In the rows, 128 means zero.
T: several groups of rows, each row roughly a mix of its group's hidden directions
T (101 x 10)
[[110 140 184 142 105  87 121 114 119 110]
 [159 157 171 138 149 149 101 101 105 123]
 [134 117 123 132 112 138 113 154 139  57]
 [152 100 118 173 123 141  95 124 127  85]
 [ 98 136 154 131 113 141 153  69 149 125]
 [143  91 118 126 150 142 152 174 155 155]
 [153 132 102 166 101  93 104 157 119 110]
 [153 151 126  96 139 184  97 140 119 123]
 [113 105 131 178 134 114 163  98 159 121]
 [113 150 141 142  73 107 121 101 156 150]
 [ 94 142 120  82  84 121 157 130 133 139]
 [118 121 118 151  76  86 148 120 156 119]
 [133  90 106 147 152 129  82 166 122 142]
 [160 148 126 126 145 178 125 154 105  95]
 [147 183 158  93 115 122 137 107 130 108]
 [140 164 133 112 159  81 165 132 123 146]
 [ 90 128 146 133 107 123 148  73 156 137]
 [109  96  97 105 115 155 127 181 131 132]
 [103  92  91 142 108 150  99 106 135  98]
 [ 95 105  97 149  99  97 153 135 161 123]
 [157 125 153 185 119 102 122 107 137 104]
 [137 180 149 117 154  96 148 112 113 154]
 [102  76 163 137 136 152 114 138 153 149]
 [136 103 127 184 166 105 106 121 121 141]
 [126 117 108 165 108  71 124 109 149 112]
 [138 100 113 149 111 167  89 148 116  94]
 [132  93  81 133 142 155 113 170 127 115]
 [147 165 157 146 113 117 117 177 104 142]
 [111 130 153  86 145 150 147 138 139 178]
 [144 130 158 152 131  78 145 120 117 171]
 [129 127 141 135 157  66 161 113 149 130]
 [132 114 100 163 107  78 118 157 121 107]
 [118 159 155  94 151 120 153 102 133 170]
 [151 121 101 170 121 122 121  77 130 100]
 [135 148 136 104 168 163 101 153  93 142]
 [127 149 158 119 160 140 152 110 118 183]
 [148 137 103 165  91 110 126 165 127  95]
 [123 102 117 112 147 170 110 182 119 139]
 [118 111 112  91 110 184 128 156 137 112]
 [131 162 138  94 154  94 167 141 125 155]
 [129 114 108 148  99 111 117 133 136  63]
 [151 117 122 107 180 145 112 160  93 124]
 [157 125 126 118 159 160  71 143 117 130]
 [162 136 111 134 141 131  89 171  94 109]
 [113 116 116  97 168 148 127 180 122 149]
 [106 106 127 140 135  69 114 113 129 168]
 [154 124 120 118 187 170 121 124 106 131]
 [ 88 112 135 143 109 123 143 101 158 175]
 [137 170 151  95 159 152 120 131 100 155]
 [170 152 136 136 137 122  95 164 100 157]
 [142 146 157 100 157 161 115 168 101 130]
 [127 167 146 110 146  84 163 111 129 153]
 [114 162 137  95  94 133 174 100 126 126]
 [153 141 173 134 164 139 130 111  84 117]
 [132 168 149 103 139 119 140 110 100 178]
 [129 112 143 183 122  94 132  94 153 129]
 [120 101 135 154  77 134 109 104 140  91]
 [147 170 148  78 130 153 114 133 100 130]
 [131 124  85 129 119 116  87 181 127 127]
 [127 126 133  90 187 105 155 126 142 141]
 [124  92  94 114 112 173 102 147 141 106]
 [103  96  76 132 152 118 118 132 150 160]
 [128 167 158  86 156 149 124 123 105 153]
 [155 146 127 117 127 130  88 184 102 128]
 [135 143 120  82  99 123 105 174 121 104]
 [172 125 116 162 146 116 106 101  97 101]
 [115 123 132  86 116 184 149 155 137 120]
 [147 165 148 112 104 139  72 124 118 146]
 [159 126 131 157 174 111 135 148 101 163]
 [125 114  72 127 136 137  74 114 136 123]
 [134  85  93 165 133 123  86 122 143 121]
 [125 112 112  90 117 181 110 163 125 118]
 [129 109  97 154  97 113 118  94 153  88]
 [128 131 156 124 151 192 153 111 126 114]
 [137 176 161  97 137 126 151 117 118 163]
 [122  87  92 134 127 162  96 148 125  97]
 [145 137 161 143 142 110 162 177 102 141]
 [140 111 108 139 133 130 124 202 116 121]
 [143 135  89 139 107 103 134 174 110  94]
 [111 153 144 103 120 132 138  63 137 146]
 [108 151 136 103  94  86 167 144 142 136]
 [139 154 138 133 110 181 163 132 141  94]
 [140 146 125  90 112 148 102 161  93  96]
 [141 148 138  95 144 193 129 145 124 120]
 [102  75 105 172 136 121 141 142 135 143]
 [109 130 145 125 127  89 165  94 159 158]
 [142 125 115 130  67  84 125 125 151 121]
 [130 172 159  88 116 101 152 153 130 134]
 [169 146 120 145 125 157 124 159 107  83]
 [128 169 118 130 109  70 150 117 114 110]
 [146 116 129 177 125  73 149 122 114 124]
 [133  88 106 154 107 142 106 168 127  94]
 [147 145 126 114 110 100  93 161 115  82]
 [117 103  95  95 104 180 121 135 147 129]
 [147 135 124 158 120 147  94  78 120  94]
 [114 130 129 147  96  96 165 111 151  85]
 [126  86 101 156 123 111  97 161 142 100]
 [140 142 177 137 127  87 116 110 104 160]
 [122 133 145  79 152 169 120 108 137 161]
 [114 112 113 160  98  92 148 117 151  87]
 [106 100 143 167 142 147 174 128 145 103]]

which group is each row in? (one row of each group first)
[121  86 112 142 124 114 158 168 162 149]
(5)
[138 158 140  99 144 141 125  99 117 185]
(98)
[110 131 145 145 104  92 126  75 144 155]
(16)

[145 139 117 150 108  90 109  85 143  92]
(98)
[126 132 135 162 135  58 136 128 132 146]
(98)
[119 103 118 102 125 195 131 141 148 124]
(98)
[112 110 146 148 152 170 172 105 147 142]
(98)
[144 155 187 142  93 142 117 112 116 134]
(5)
[169 151 150 117 126 142 113  93 115  83]
(5)
[139 158 185 151 113 112 144 135  99 116]
(16)
